W: [ -7.6  59.9 -35.6   5.3   3.2]
R: [ 29.9 -42.8 -21.5 -64.4 -82.2]
N: [-35.7   5.3 -35.6   5.3  -2.8]
back: [-82.2 -64.4] | R
back: [3.2 5.3] | W
back: [-82.2 -64.4 -21.5 -42.8] | R
back: [  5.3 -35.6   5.3] | N
asked: [ -7.6  59.9 -35.6   5.3   3.2] | W
back: [  3.2   5.3 -35.6  59.9] | W
back: [-35.6  59.9] | W

F: [ 11.4   7.9 -14.7  22.3  42.7  59.3  10.5  21.6  23.4  22.1  29.0  37.2
   8.3   8.3   8.9  25.8  16.5  12.8  22.4  25.4  31.6   5.5   3.6  34.8
  29.8  37.3  39.7  21.8  30.9  19.8  18.8  28.4  19.1  29.9  21.8  39.6]
B: [ 62.5  49.4  32.3  37.1  26.7   5.5  39.8  17.3  38.1 -16.8  34.8  25.1
   1.0  15.4  19.3  11.4   7.9 -14.7  22.3  42.4  59.3  10.5  21.6  23.4
  38.7  26.6  23.1  -6.9  26.7  39.2   4.0  49.2  25.2  40.5  32.7  23.7]
P: [ 62.5  49.4  32.3  37.1  26.7   5.5  39.8  17.3  38.1 -16.8  34.8  25.1
   1.0  15.4  19.3  11.4   7.9 -14.7  22.3  42.4  59.3  10.5  21.6  23.4
  38.7  39.6  29.7  19.3  30.0  37.0  17.5  46.9  21.2  25.0  21.4  18.7]
A: [ 51.3  28.0  26.2  17.8  16.5   2.8  36.8  33.6  36.2 -12.3  39.4  39.8
  42.4   8.5  16.2  24.8  10.1  16.0  13.7  16.9  24.2  21.1  35.7   8.2
  21.5  24.6  44.9  11.8  33.2  49.7   6.1  25.2  49.2  43.6  17.2  28.3]
asked: [ 51.3  28.0  26.2  17.8  16.5   2.8  36.8  33.6  36.2 -12.3  39.4  39.8
  42.4   8.5  16.2  24.8  10.1  16.0  13.7  16.9  24.2  21.1  35.7   8.2
  21.5  24.6  44.9  11.8  33.2  49.7   6.1  25.2  49.2  43.6  17.2  28.3] | A
asked: [ 62.5  49.4  32.3  37.1  26.7   5.5  39.8  17.3  38.1 -16.8  34.8  25.1
   1.0  15.4  19.3  11.4   7.9 -14.7  22.3  42.4  59.3  10.5  21.6  23.4
  38.7  39.6  29.7  19.3  30.0  37.0  17.5  46.9  21.2  25.0  21.4  18.7] | P
back: [24.6 21.5  8.2 35.7 21.1 24.2 16.9 13.7] | A
back: [ 6.1 49.7 33.2 11.8] | A
asked: [ 62.5  49.4  32.3  37.1  26.7   5.5  39.8  17.3  38.1 -16.8  34.8  25.1
   1.0  15.4  19.3  11.4   7.9 -14.7  22.3  42.4  59.3  10.5  21.6  23.4
  38.7  26.6  23.1  -6.9  26.7  39.2   4.0  49.2  25.2  40.5  32.7  23.7] | B
back: [-12.3  36.2  33.6] | A

L: [ 9.2  8.8 12.3  0.9  4.0  4.1  7.3]
D: [-36.0 -48.2 -22.8 -84.1 -45.9 -16.4  14.9]
H: [ 14.0   6.2  20.4 -21.3 -16.4 -45.9  14.9]
K: [31.2 41.6 24.8 57.1 29.8 12.2 -4.3]
S: [ 2.8 10.9  1.1 22.1 16.5 10.3 -6.1]
back: [ 14.9 -16.4 -45.9] | D
back: [12.2 29.8] | K

Bik: [ 11.0 -19.6  14.8 -84.8  56.0]
Dudun: [-81.1 -15.7   9.0 -30.2  17.1]
Diri: [ 23.0   0.4  13.1 -84.8  56.0]
gofen: [-81.1 -15.7 -41.0 -40.1  58.5]
pofo: [ 74.1   4.9  41.6  -0.9 -27.1]
Kolo: [ 11.0 -19.6  13.3 -84.8  56.0]
nasik: [-47.1  41.6   4.9  29.1  -3.6]
asked: [-47.1  41.6   4.9  29.1  -3.6] | nasik
asked: [ 74.1   4.9  41.6  -0.9 -27.1] | pofo
asked: [ 11.0 -19.6  13.3 -84.8  56.0] | Kolo
back: [-40.1 -41.0 -15.7 -81.1] | gofen

siz: [ -9.9 -38.8 -23.4  13.9]
ber: [ -9.9 -38.8  13.9 -23.4]
nelav: [-38.8  13.8 -23.4 -36.0]
Givo: [ -1.5 -38.8  13.9 -23.4]
Sudo: [ 16.5  15.1 -44.9 -20.0]
Tuzed: [ 64.1  -3.0 -10.1   5.0]
fedof: [ 13.0  35.0 -14.0   8.0]
asked: [ -1.5 -38.8  13.9 -23.4] | Givo
back: [-23.4  13.8] | nelav
back: [-23.4  13.8 -38.8] | nelav
back: [ 13.9 -38.8  -1.5] | Givo

